(in the rows, 128 means zero)
One turn moves each row of this set onto another row. After a few examples, where does it send each row asked below?
bisim: [135 141 153 144 112 124 105 137 195  86 158 145 109 144 139 134 128 110
 130 113 144 154 107]
Debo: [124 124 137 113 131 128 141 164 167  91 131 130 132 135 139 131 138  73
 103 128 124 151  93]
Fuf: [ 87 122 142 131 125 132  92 116 168 137 151 139  97 111 142 122 101  98
 107  95 148 134 151]
kiro: [125 123 110 131 116 146 130 173 173 112 152 136 115 136 142 145 123  81
 115 127 150 154 119]
defu: [113 118 111 154 113 135 122 135 159 118 171 134  86 129 142 132 119  85
  96 106 136 161 128]
sig: [126 119 146 153 108 153 101 111 172 125 119 170  91 132 131 143 114 109
 133 122 146 163 114]
Viruv: [ 87 113 160 147 118 153 144 155 164 107  96 150 121 132 143 126 131  91
 118 122 136 152  99]
tobe: [ 85 129 142 115 116 155 132 123 172 122  98 141 122 140 124 116 131  90
 117  87 147 111 127]
botu: [126  97 133 122 102 137 117  76 174 120 130 139 124 113 148 136 129  85
 113 113 125 144 118]
zofur: [116 134 146 130 111 130  92  86 184 133 123 165  90 140 138 129 112 102
 110  87 146 152 116]
Por: [106 143 133 118 138 151 113 151 155 106 119 108 128 123 145 119 116  79
  66  93 138 142 111]
Zifem: [111 126 123 121 143 142 108 118 175 119 141 113 125 111 151 116 111  90
  92  93 157 112 133]
Kepa: [117 148 141 106 124 145  96 108 143 112 106 126  95 149 139 123 134  67
 117 105 167 154 117]
logof: [148 116 147 141  85 151 126 119 180 107 134 162 129 131 141 111 115  93
  91 112 122 161 134]
muneb: [142 120 171 145 129 138 130 135 160 113 124 168 108 135 122 147 125 100
 122 126 118 171 113]
soka: [ 82 123 129 144 101 130 118 139 166 136 113 161  93 130 134 123 138 105
 117  87 126 159 126]
vev: [ 99 115 169 124 118 133  84 100 182 100 152 122  93 132 132 138 139 115
 101 107 140 133 119]
Fir: [117 115 144  96 120 137  97 134 163 115 117 144  80 135 124 130 110  89
 120 110 142 191 131]
taboz: [ 95 125 142 106 115 149  96 116 169 109 124 115 114 103 140 121 104  94
  78  90 150 116 117]
pumil: [136 132 172 113 119 149 101 159 147 110 106 141 106 122 142 128 132  90
 114 131 168 159 132]
pirar: [125 127 170 133 122 120 129 101 156 115 127 155 146 125 155 121 137  69
  80 110 130 145 126]
febu: [112 114 149 125 133 146 134 161 178 108 144 115 138 136 152 132 121  78
  78 133 134 156 105]
duv: [125 148 179 125 130 125 120 127 160  79 138 116 119 133 122 139 126  97
  96  89 125 139 100]
Kera: [138 127 173 104 119 150 121 112 166 114  99 135 118 140 137 128 151  97
  88 111 144 116  99]
meni: [145 141 167 121 127 148 139 139 159 105 105 158 119 160 116 123 139  87
 100 115 131 148 107]
Zup: [ 98 128 123 161 117 138  97 130 165 115 165 162  93 135 135 124 122  88
 113 125 142 157 141]
pom: [125 125 129 157 117 141 130 159 153 112 152 134 104 137 147 130 143  85
 126 139 128 162 112]
liga: [108 130 151  96 125 147 132 139 174 101 118 107 127 139 148 107 115  77
  81 101 137 133  95]
Nagip: [107 124 164  97 123 123  99  98 168 135  99 148 102 123 138 135 135 100
  89  91 146 134 108]
midom: [ 80 103 123 131 144 142 100 121 165 117 152 137  86 119 147 126 114  85
  94 112 159 141 136]

Fir goes to logof
tobe goes to vev
sig goes to muneb
Now find these:
midom goes to defu
Debo goes to liga

One turn moves each row of this set onto another row. After a few examples, where does it send each row asked below?
podif: [101 131 119  87 175 165 123 137 136 124 123 132 160 109  88 162 148  95
 115 146 132 116  99]
Mogep: [128 143 121 108 135 153 122 120 159  85 118 124 119 148 131 165  97 111
  75 124 126 126 129]
gafo: [105 111 122  86 151 136 136 103 139 150 138 132 125 105 101 144 128 106
 121 103 124 130  99]
komi: [131 147 114 114 127 156 132 138 169 102 110 112 118 149 132 162  98 100
  82 131 130 133 130]
Pak: [107 128 123 112 136 172 130 132 156  90  92 103 123 158 148 147 117 106
  74 126 123 132 125]
lelob: [105 112 117  89 143 140 144 113 146 163 131 123 124 108 103 143 130  97
 124 108 126 135  98]
Gubi: [ 98 130 119  83 169 169 125 135 136 128 119 129 161 113  94 159 154  90
 112 145 131 119  97]
rez: [118 135 121 128 143 161 134 151 159  91  97 100 118 150 136 155 102 113
  87 135 128 129 132]
Mevam: [113 130 128 117 152 161 122 128 149  73 104 113 121 150 138 155 103 122
  78 126 123 123 129]
letek: [102 132 116  89 170 167 128 143 140 131 119 126 160 111  90 161 149  89
 118 148 133 119  99]
Zuda: [121 141 117 101 123 163 127 119 163  98 108 117 121 157 142 158 110  97
  70 123 125 133 124]
sef: [ 66 106 128 113 145 133 139 141 145 128  87 114 143 109 129 141 143 112
 118 100 157 120 113]
gaz: [ 72 110 129 121 154 124 136 146 143 120  95 118 142 101 121 147 131 122
 125 104 160 115 119]
sabu: [112 115 119  95 152 132 141 118 144 155 138 127 121 101  96 148 120 106
 130 111 128 130 101]
bagub: [ 65 104 133 111 154 129 130 129 137 114  96 125 144 106 126 145 139 123
 115  96 156 115 115]

gafo goes to sabu
Gubi goes to podif
Now find these:
rez goes to Pak
gaz goes to sef
Zuda goes to Mogep

One turn moves each row of this set onto another row. After a few examples, where does it send each row asked below?
dof: [144  95 105 127 127  63 114 100 112 120 145 106 141 168  84]
mudiv: [168  98  76 130 127  64 131  93 114 135 171 121 111 142  95]
Gat: [146 112  84 117 128  76 112 103 115 112 174 106 141 151 106]
Dukip: [152 131 111 173 105 102 142 125 107 117 158 137  99 111  75]
gis: [141 130 136 151 112  97 142 126 114  93 122 129 114 131  82]
bilif: [153 141 131 148 113 108 146 132 107 115 150 143 139 118  73]
Lano: [140 106  83 109 142  81 119 100 114 120 170 112 138 149  91]
Dosi: [156 130 138 157 122  93 150 135 101 120 146 147 135 120  75]
puse: [156 108 103 122 127  90 116 101 109 129 184 106 137 164  94]
zikog: [139 141 119 154 119 105 132 115 121 122 122 137 100 119  77]
Ziva: [145  98  92 133 145  72 125  97 106 108 161 102 130 165  94]
zitom: [155 106  78 114 139  69 107 100 129 120 161 117 133 137  99]
puzut: [157 108  90 148 137  65 104 102 125 137 177 130 134 158  95]
vuni: [150 126 133 156 105  88 147 130 101 105 124 125 126 118  79]
kufa: [143 138 120 157 106  96 149 127 103  92 131 125 127 120  79]
momur: [151 137 122 164 110 110 130 125 125 109 157 143  94 122  83]
Fifak: [145 137 145 148 127 105 142 132 112 114 143 148 130 134  79]
piluz: [159  96 112 132 129  69 111 110 116 127 175 124 148 169  88]
Rak: [143 134 115 160 107 100 142 116 104 129 126 127 109 109  72]
fud: [174 103  86 131 128  59 131 103 113 137 179 128 130 146 105]
nel: [177  92  94 128 128  70 106 101 133 116 163 112 119 142  95]
tizez: [150  93  83 111 137  75 117 102 122 105 169 114 128 142  90]
rokat: [142 141 107 154 120 107 146 116 109 120 130 136 116 108  65]
tagig: [159  98  95 113 120  66 140  97 100 131 156 107 134 156  94]
Refo: [158  94  83 146 121  70 102  96 127 123 170 116 110 154  86]
zez: [147  89  92 125 124  78 109  92 120 134 148 110 118 155  72]
kule: [158  90  92 119 154  78 119  93 121 128 154 117 123 147  78]
Vogak: [151 140 115 181 126  86 146 130 105 116 155 148 121 117  87]
bolub: [145 151 125 173 128  94 135 129 117 109 148 148 120 132  98]
Fuze: [136 140 108 153 108  97 135 123 116 122 114 134 108 120  78]
bos: [143 137 130 149 129  97 145 139 109 121 142 159 135 133  76]
seveb: [165 117  91 133 130  72 102  98 123 140 164 108 136 150 109]
kolin: [147 124 131 145 102  92 143 139 112  94 125 137 121 131  76]
gebag: [153 152 112 172 123  89 139 128 113 111 143 145 131 112  89]
Tob: [143 145 109 176 118  88 139 138 112 105 154 152 117 133  94]
Nobi: [148 135 110 158 101 111 134 130 119 119 156 147  98 122  75]
soru: [159 133 111 163 107 104 142 128 118  99 156 142 108 108  73]
felu: [160 107  88 109 126  80 106 105 126 124 177 115 139 142 101]
Mava: [157  93  81 119 122  67 137  90 106 131 157 109 114 149  90]
sovu: [168 103  99 120 125  60 135 105 103 135 170 118 143 156 104]

kufa goes to rokat
zikog goes to momur
fud goes to sovu
Now find these:
kule goes to nel
Dosi goes to vuni
Nobi goes to Tob
dof goes to zez
zitom goes to felu

One turn moves each row of this set onto another row. After a few examples, where does it send each row asked below?
galav: [113 103 119 121 162 134  93 159 149 119 130 151 132  96 121 113 127 159
 130 126 109 117 142 123 129 104 114 106 127 113 141]
zumed: [127 123 128 124 130 125 123  83 144 143 115  91 126 125 138 129 134 150
 128 127 146 121  93 113 134 112 110 109 119 117 130]
vep: [146 145 146 116 116 123 113 127 148 126 121 144 102 131 126 113 160 149
 101 122 137 146 115 140 109 113 119 121  99 121 139]
damuz: [133 130 122 112 143 126  99 147 158 100 131 130 126 109 148 130 143 169
 121  91 164 107 143 136 107 132 147 133 131 111 139]
bima: [164 123 116  93 138 118 142 108 144 126 131 134 111 107 137 139 124 133
  99 139 134 121 124 132 132 134 125 118 128 132  92]
Gotot: [122 136 137 130 111  94  99 107 165 105 120  96 107 135 113 117 127 129
 138 118 158 111 130 151 132 101 108 119 115 141 131]
vav: [114 138 108 138 109 141 148 141 126  93 122 142 107 101 140 111 110 129
 129 133 115 107 125 108 139 122 119 144 149 112 132]
daki: [121 135 135 133 146 129 129 120 175  87 100  83 134 107 120 112 128 137
 114 113 159 121 137 152 145  99 124 135 126 113 129]
komu: [117 161 129 135 141 138 132 136 137 115 123 140 147 137  94 118 124 112
 148 109 142  99 128 125 110 107 108 137 124 107 152]
kadi: [140 128 124 126 128 106 108 111 101 123 127 147 133  93 139 108 127 108
 128 151 138 107 120 114 155 111 101 116 118 124 147]
pof: [129 146 115 131 137 132 131 112 135 130 120 126 125 124 155 121  83 126
 143 117 149 117 119 145 124 147 136 123 125 131 104]
Sevof: [151 142 126 118 159 115 129 132 132 145 100 167 126 107 117 125 138 134
 140 116 119 124 126  88 134 114 132 138 129 128 130]
tir: [ 95 123 112  99 152 115 114 126 116 107 114 105 144 106 138 106 124 140
 133 118 121 104 148 103 107 126 103 144 138 128 107]
mut: [125 139 127 121 152 123 138 122 161 108 153 119 108 121 159  89  96 125
 114 127 152  90 136 135 120 131 124 126 129  98 119]
guton: [114 117 126 114 127 108 147 140 156 106 122 109 140 108 118 109 161 112
 159 123 132 106 141 116 149 100 143 117 114 131 141]
gemu: [129 130 133 123 149  99 114 147 169 118 117 132 125 107 120 131 134 165
 101 113 127 121 129 149  91 153 120 129 126 145 120]
Zeve: [141 100 129 125 143 115 126 141 143  88 116 163 131 105 126 102 146 126
 144 125 159 108 152 150 140 124  91 141 129 140 124]
vun: [115 114 141  94 119 108 127 125 134 115  83 129 128 125 106 111 140 132
 103 143 119 126 139  97 132 115 104 122 131 135 156]

tir goes to komu
gemu goes to pof
Now find these:
guton goes to galav
mut goes to daki
vun goes to Sevof
bima goes to zumed

